(in the rows, 128 means zero)
Each path below is one point turned by a fixed rotation once a step. After each direction that follows a path, write how fast that rotation turns it, in deg/step (0 if it stays still).
Each turn is a multiple of 5 degrees from 10 to 175, or 0.
Each row of a path follows its step; steps can be skipped.

step 5: [121 138 131 129 124 115 123 111 126 130 132 130 135 117 124 126 136 135
 129 134 129 131 124 127 118 135 113 123 120 134 120 126 129 127 126 132
 130 120 120 136 122 133 128 124 133 116 122 136 133 130 136 116 128 128
 119 122 129 119 135 135 117 130 125 124 135 120 130 124]
step 6: [133 126 127 133 129 126 126 118 132 135 130 121 117 118 135 148 123 113
 126 129 135 127 125 131 126 132 122 128 127 125 130 138 141 132 127 139
 133 117 120 124 127 117 131 126 133 130 121 120 133 127 114 135 127 142
 130 130 125 127 130 134 126 130 132 133 133 115 127 129]
step 9: [131 127 131 133 127 114 128 120 132 134 139 121 135 129 130 124 117 128
 122 126 134 132 126 130 128 116 124 122 123 132 137 142 147 122 129 134
 137 126 128 132 128 133 131 127 130 122 126 125 127 136 138 132 127 139
 133 134 117 122 125 135 128 140 134 136 137 120 135 121]
step 11: [134 121 125 126 132 126 126 124 133 127 141 121 124 119 137 124 122 118
 125 135 140 138 126 136 123 133 131 120 122 131 136 138 140 123 134 130
 136 128 121 127 120 129 134 113 128 118 126 118 123 137 133 125 119 128
 129 133 134 127 133 132 110 129 124 134 131 124 130 127]
step 14: [134 129 131 137 126 120 116 117 132 125 133 129 134 119 139 129 124 115
 126 127 135 139 122 123 124 126 119 130 130 133 129 136 139 123 136 139
 136 132 130 125 123 125 120 130 132 130 116 118 133 124 125 137 129 124
 134 133 117 128 133 126 122 118 130 121 136 133 135 123]
step 17: [130 136 130 128 129 125 119 131 135 134 141 127 141 126 133 127 123 135
 125 133 133 137 138 120 121 136 121 124 119 132 136 131 140 127 130 127
 128 133 124 112 119 128 134 132 127 125 125 127 129 131 126 149 133 129
 130 121 118 121 120 129 133 131 128 129 136 117 133 123]
step 25: [117 136 131 135 126 118 119 128 126 147 128 125 129 122 132 133 127 136
 127 115 127 122 129 126 120 129 120 135 128 126 135 125 137 121 136 124
 123 111 126 122 126 133 122 135 135 128 124 128 130 131 134 140 132 131
 131 128 110 122 125 130 132 130 133 125 130 115 128 128]
step 31: [130 132 119 137 132 121 116 122 132 134 123 122 119 115 135 139 138 121
 121 112 135 131 127 126 121 138 121 125 132 126 129 127 130 117 126 132
 135 121 125 134 133 129 121 129 124 128 138 122 132 141 122 118 126 132
 125 128 125 124 142 133 120 128 128 126 128 138 124 129]
[128 126 127 125 129 128 129 127 128 129 132 129 128 128 127 126 128 126
 126 128 129 128 126 124 131 128 129 127 126 130 127 128 130 124 132 128
 124 129 130 126 128 129 127 127 129 126 126 126 128 127 127 129 130 130
 129 127 131 128 127 128 128 127 130 126 129 127 127 127] => 10
[128 129 128 125 127 126 125 127 124 129 129 127 126 131 129 128 129 128
 127 126 126 128 126 128 129 129 129 128 125 125 126 129 126 128 129 128
 130 125 126 124 127 128 127 130 128 129 128 127 128 129 127 131 128 129
 129 126 129 130 129 126 129 127 127 131 128 129 130 131] => 170
[127 128 127 131 129 131 126 130 130 131 129 129 126 129 129 129 127 127
 128 126 130 124 127 128 126 129 126 128 127 128 128 126 129 129 125 127
 125 128 128 125 129 125 127 129 130 128 129 128 130 126 125 130 127 126
 129 129 127 129 126 128 127 129 129 127 129 129 127 131] => 170
[126 129 126 126 130 130 126 128 126 129 126 128 129 126 127 128 131 126
 129 126 129 128 126 129 128 127 130 126 128 129 127 127 126 128 127 129
 126 127 128 130 130 127 131 125 130 125 128 124 130 128 128 128 128 126
 126 124 128 128 129 130 127 128 127 130 127 128 128 127] => 140
[126 127 127 129 127 126 129 127 129 129 128 126 130 131 127 126 128 128
 126 127 130 130 126 126 128 129 126 129 129 130 130 127 125 129 126 131
 131 127 128 128 130 130 126 129 132 128 129 127 129 126 128 125 126 127
 130 128 130 128 128 128 128 126 127 126 126 129 130 128] => 170
[126 128 129 129 128 129 129 127 127 128 129 129 128 130 130 129 129 127
 127 126 129 127 127 129 129 127 129 126 130 127 127 126 129 128 129 127
 128 129 127 130 130 128 127 131 126 128 128 125 128 132 132 126 131 126
 130 128 124 129 129 127 129 127 131 125 129 129 131 128] => 65
